In the data rows, the value 128 means zero.
Here is a table of points, one per row:
[129 138 119 126 189 135 148 131 182 180 141 143 171 175 167 161 148 164
 138 183 139 134 147 175 138 143 172 146 158 126 148 182]
[154 152 176 136 163 181 177 183 168 141 135 129 129 130 123 182 156 159
 151 149 121 159 171 176 132 124 161 125 184 182 137 128]
[191 123 150 139 160 136 121 152 165 158 141 133 179 122 160 161 153 189
 185 161 157 129 115 159 140 166 141 156 138 155 195 147]
[175 165 168 123 155 177 167 152 131 124 160 167 178 151 146 161 133 130
 177 160 133 181 167 151 146 193 121 144 130 129 134 150]
[159 152 138 150 124 165 147 161 122 126 184 182 172 170 144 184 116 172
 132 153 139 180 171 175 160 111 148 145 124 159 153 159]
[142 180 165 144 125 143 160 127 167 132 179 189 174 154 140 132 182 143
 155 123 155 131 162 140 136 118 135 183 186 155 154 166]
[148 132 138 115 180 117 133 129 158 180 157 170 113 161 179 176 179 174
 147 176 162 125 178 141 164 164 148 133 120 156 150 175]
[149 163 141 149 131 151 158 145 126 136 190 181 176 165 145 182 124 162
 133 151 130 167 171 163 186 104 163 137 127 162 148 157]
[148 137 187 177 159 138 129 127 157 171 131 137 150 179 177 141 143 152
 128 119 117 165 172 136 178 159 136 155 152 183 146 191]
[183 127 139 139 176 127 121 158 163 149 143 140 185 119 158 155 150 194
 174 170 147 168 125 116 144 159 146 158 148 156 188 152]
[167 175 171 115 178 183 172 177 160 158 108 148 150 132 114 200 152 156
 181 133 129 141 165 147 140 136 169 117 157 189 126 132]
[141 129 133 164 176 151 134 153 163 162 135 159 175 115 165 137 146 187
 163 189 137 180 135 113 152 152 134 175 157 174 133 157]
[174 168 163 136 139 139 161 148 165 142 164 157 126 132 129 177 117 147
 131 185 142 126 142 134 147 188 131 181 190 179 164 151]
[165 151 150 159 143 172 162 107 134 118 145 169 153 150 149 124 176 168
 169 164 185 169 133 168 177 135 197 122 132 151 136 141]
[144 182 176 181 141 144 135 124 163 167 130 147 116 175 189 159 143 169
 132 115 121 156 160 146 154 159 132 141 152 166 168 189]
[141 186 163 177 137 121 124 139 155 166 138 127 146 154 149 176 148 123
 206 179 184 130 192 161 135 136 153 139 155 125 159 152]
[122 133 132 162 165 149 153 158 162 173 143 145 177 108 169 140 145 190
 155 184 149 174 137 119 143 164 140 171 151 182 113 166]
[157 164 179 114 166 182 169 158 131 127 170 151 173 157 142 144 130 134
 179 158 160 193 146 143 144 180 129 140 131 125 150 150]
[169 151 173 136 130 143 163 128 195 128 168 187 149 130 124 166 146 126
 141 142 157 128 157 140 124 163 135 192 175 177 166 169]
[153 121 134 167 136 182 191 147 147 180 161 149 123 169 165 200 163 120
 151 125 180 173 113 118 152 164 164 134 171 136 142 145]
[173 152 133 149 128 180 152 112 162 127 143 193 156 156 139 115 131 167
 177 154 200 181 180 178 172 139 167 126 134 149 129 125]
[118 141 116 177 136 180 138 172 163 180 142 140 145 135 169 131 166 139
 152 168 150 175 129 129 164 185 151 124 175 184 126 179]
[197 129 155 134 168 131 118 152 163 167 149 135 179 117 165 157 160 154
 174 160 164 127 119 186 140 156 142 160 151 140 183 145]
[168 162 179 118 159 176 169 191 153 152 119 146 141 147 119 195 159 157
 163 144 127 149 164 158 123 127 176 122 168 185 136 123]
[143 182 138 141 126 152 153 143 127 136 188 175 177 173 142 168 179 157
 132 148 132 165 165 164 186 116 147 131 129 158 152 154]
[135 173 185 184 143 129 140 123 154 164 133 149 119 162 182 167 153 165
 124 115 138 162 167 160 137 157 145 132 156 162 173 188]
[165 163 148 174 146 152 166 159 127 149 113 175 138 139 139 119 180 157
 170 161 176 173 116 180 181 140 177 149 135 136 118 156]
[142 166 174 177 139 148 136 124 164 168 125 142 137 183 182 140 141 168
 131 117 115 163 163 135 156 162 144 149 141 178 175 192]
[130 133 116 123 180 134 142 143 171 171 135 155 153 172 170 158 152 161
 133 192 147 141 176 156 145 135 169 152 163 122 160 186]
[119 141 117 133 182 126 142 136 182 165 151 152 166 164 166 175 149 163
 183 118 147 160 130 190 145 154 163 164 167 135 149 142]
[166 167 162 139 124 148 147 133 187 138 188 169 159 140 124 144 190 140
 155 129 162 134 157 142 112 133 122 190 177 164 157 175]
[129 191 181 188 152 122 126 132 147 168 143 159 123 155 166 180 153 143
 113 167 173 154 174 162 123 143 153 150 154 120 166 164]
[129 141 116 131 182 129 145 137 188 179 140 139 179 179 156 171 148 171
 164 136 143 151 132 184 134 151 168 157 160 123 150 163]
[161 175 166 162 139 122 135 139 171 168 141 123 159 130 161 173 140 115
 190 183 182 131 173 184 149 128 136 137 159 131 167 145]
[111 130 128 173 152 167 144 175 151 167 144 145 154 123 175 141 152 190
 145 188 145 177 129 130 152 165 131 159 160 179 121 174]
[158 173 135 167 172 164 181 172 124 183 142 126 127 125 134 125 107 163
 164 155 133 131 148 137 166 164 152 189 149 160 197 150]
[157 172 143 160 180 169 163 184 119 190 150 149 139 141 135 133 117 162
 143 163 143 112 150 154 118 170 118 186 169 165 180 142]
[167 157 153 160 147 165 151 141 128 150 135 173 153 147 131 114 180 167
 167 159 182 170 119 182 181 136 184 114 143 140 124 158]
[143 125 190 157 149 138 118 141 176 185 137 140 162 177 167 135 143 154
 119 127 124 180 170 138 190 166 141 160 152 178 141 156]
[171 146 156 130 126 172 171 148 122 128 175 166 181 149 154 158 131 156
 147 165 130 162 185 174 144 201 132 137 128 141 143 147]
[141 181 178 110 166 184 188 154 150 124 160 140 159 156 143 149 122 129
 169 160 184 191 130 145 159 167 121 143 133 127 155 155]
[122 177 187 187 128 130 135 133 160 168 120 155 127 157 165 170 153 156
 113 153 169 155 169 163 124 152 160 143 156 131 181 178]
[118 137 124 172 142 184 145 176 144 179 150 161 134 136 178 136 165  98
 161 135 158 173 133 126 154 173 170 134 176 191 140 172]
[154 179 174 163 188 156 166 185 174 123 167 144 164 163 137 126 114 136
 148 136 190 158 130 123 165 166 156 136 123 127 151 155]
[131 136 147 129 154 132 130 149 170 159 133 134 182 194 181 147 157 142
 156 131 143 173 146 166 158 170 152 175 160 187 149 105]
[125 131 140 134 147 127 133 159 176 159 141 150 177 180 187 150 147 147
 190 124 144 168 140 179 156 167 153 171 163 157 148 107]
[178 157 166 149 159 127 132 142 172 172 137 131 178 137 156 165 146 107
 177 184 174 129 141 184 140 122 153 146 151 136 182 145]
[162 142 153 133 129 174 149 150 120 130 177 178 182 154 139 177 123 163
 141 156 130 154 180 178 148 202 150 136 128 143 141 154]
[137 135 125 174 139 187 165 156 139 185 156 147 126 154 174 153 168 108
 155 129 181 179 123 124 145 162 162 133 174 191 140 150]
[177 179 140 145 158 131 170 164 138 154 163 140 124 143 131 166 123 155
 134 182 141 134 145 141 133 183 120 177 193 178 171 143]
[118 145 111 129 172 139 134 148 178 166 147 142 177 162 165 166 155 153
 185 107 146 165 141 192 151 168 154 157 177 137 157 134]
[142 163 165 169 134 151 157 131 136 126 170 184 187 178 128 134 189 138
 141 131 153 132 161 150 137 120 129 163 193 152 167 169]
[159 137 172 191 161 172 183 181 181 141 151 136 126 149 136 125 155 152
 148 157 114 153 179 177 116 133 163 118 169 161 158 121]
[167 165 150 151 169 135 160 177 123 179 166 137 131 146 122 139 120 166
 138 171 146 130 153 146 124 183 127 165 197 173 180 141]
[149 163 145 167 164 152 163 165 125 165 130 142 129 117 121 138 196 141
 160 159 126 181 136 151 190 164 189 199 118 128 155 149]
[129 131 155 147 167 149 126 133 168 158 127 144 184 183 177 160 160 151
 116 135 141 168 152 157 168 168 146 187 159 185 146 100]
[160 143 176 162 157 174 180 184 174 134 149 132 123 149 135 150 151 166
 150 147 120 145 169 175 128 126 169 123 179 184 139 125]
[158 161 172 182 172 180 164 175 187 134 180 127 120 158 150 118 159 157
 145 153 103 130 161 168 134 143 180 142 149 146 146 123]
[160 166 141 172 156 142 179 171 119 157 129 137 134 129 139 124 189 146
 173 149 151 181 135 178 172 139 182 187 118 140 122 159]
[190 146 169 125 114 170 185 146 130 166 145 112 174 169 187 178 149 192
 122 118 183 145 188 131 155 151 169 154 156 116 125 117]
[127 187 183 189 150 126 117 139 151 170 150 143 141 147 158 188 144 127
 165 176 174 128 187 154 134 132 155 144 155 119 160 154]
[161 168 169 180 168 187 164 178 193 134 173 126 122 160 152 118 176 159
 127 158 117 121 152 165 154 142 156 146 140 131 150 132]
[148 156 171 185 187 162 173 182 189 123 172 138 131 141 144 125 168 150
 121 141 170 113 157 158 172 164 150 141 137 131 141 136]
[196 150 160 138 169 127 122 147 170 160 146 134 180 120 176 163 150 108
 172 169 161 122 123 190 147 137 159 156 154 144 175 154]
[142 159 181 140 115 145 148 141 170 131 189 185 163 155 138 134 182 148
 175 130 154 124 157 131 126 117 146 187 185 145 161 171]
[153 164 141 170 176 136 170 181 120 190 142 142 127 118 122 124 152 151
 154 149 126 167 154 145 183 171 179 196 119 137 172 146]
[175 139 169 131 150 176 168 145 117 133 175 162 180 157 136 161 136 143
 164 158 139 170 178 167 138 197 124 135 129 137 133 154]
[140 177 145 168 127 134 172 128 130 132 183 172 186 177 134 167 190 145
 139 151 133 152 159 160 171 126 147 131 123 166 148 165]
[148 172 164 186 179 170 153 183 174 115 166 125 139 156 141 127 165 162
 123 140 195 119 148 148 168 169 151 144 132 128 150 138]
[154 172 165 177 189 165 158 187 163 115 158 131 163 161 134 132 154 152
 123 130 196 116 143 139 170 170 158 136 125 130 155 154]
[135 126 172 148 156 141 124 136 170 183 141 144 176 177 171 144 156 158
 106 136 142 181 163 144 166 166 150 177 155 184 145 105]
[138 170 154 165 131 148 173 124 127 131 174 178 190 170 130 147 188 141
 140 131 133 126 167 153 185 128 145 129 161 163 169 167]
There is one direction along which these points spread out most. Take the direction at right angles to it along which they spread out most. Go by this last direction. How many in every 100 of the points above lie lower along it than each point below? Answers are rounded to whole numbers. More than half of the points above lie lower than the first one.
[135 114 149 113 153 150 135 133 167 170 137 136 113 187 174 159 148 160
 163 172 176 133 179 147 155 147 134 160 140 179 175 184] -> 74
[136 115 145 114 162 140 135 140 163 170 141 144 115 181 176 163 160 165
 155 176 171 131 183 145 159 145 132 158 142 164 170 181] -> 74
[197 127 146 162 139 185 174 153 151 180 152 155 126 184 172 194 159 118
 144 128 169 159 126 114 162 151 159 150 169 114 127 130] -> 43
[165 154 179 145 114 130 152 149 182 124 174 154 149 153 119 166 126 131
 147 183 148 127 145 138 128 194 142 188 184 172 151 163] -> 65
[145 187 185 128 197 173 166 160 160 128 172 151 163 166 135 137 119 131
 158 153 186 170 119 124 159 165 148 142 125 127 144 153] -> 35
[139 128 118 113 172 127 140 144 164 157 142 151 127 178 179 155 167 163
 141 182 163 141 188 147 140 150 166 155 150 140 164 186] -> 72
[167 134 133 147 177 136 122 154 164 151 132 153 185 122 158 146 155 189
 177 184 134 173 136 101 147 165 144 167 150 164 163 147] -> 18
[200 133 146 148 136 176 178 148 142 171 148 139 149 172 180 183 156 126
 129 128 171 157 171 109 171 155 167 144 186 106 132 121] -> 49
[127 135 124 108 169 132 137 144 171 174 148 147 143 166 168 153 163 164
 130 187 147 141 182 152 153 152 174 146 165 121 166 187] -> 72
[116 118 141 140 181 138 126 147 162 143 150 142 167 172 177 165 145 147
 195 119 145 167 139 191 162 159 151 171 178 155 144 127] -> 51
[156 150 145 143 121 167 162 153 128 138 182 181 181 158 141 180 112 170
 135 158 129 173 174 178 159 152 145 137 128 145 146 151] -> 74
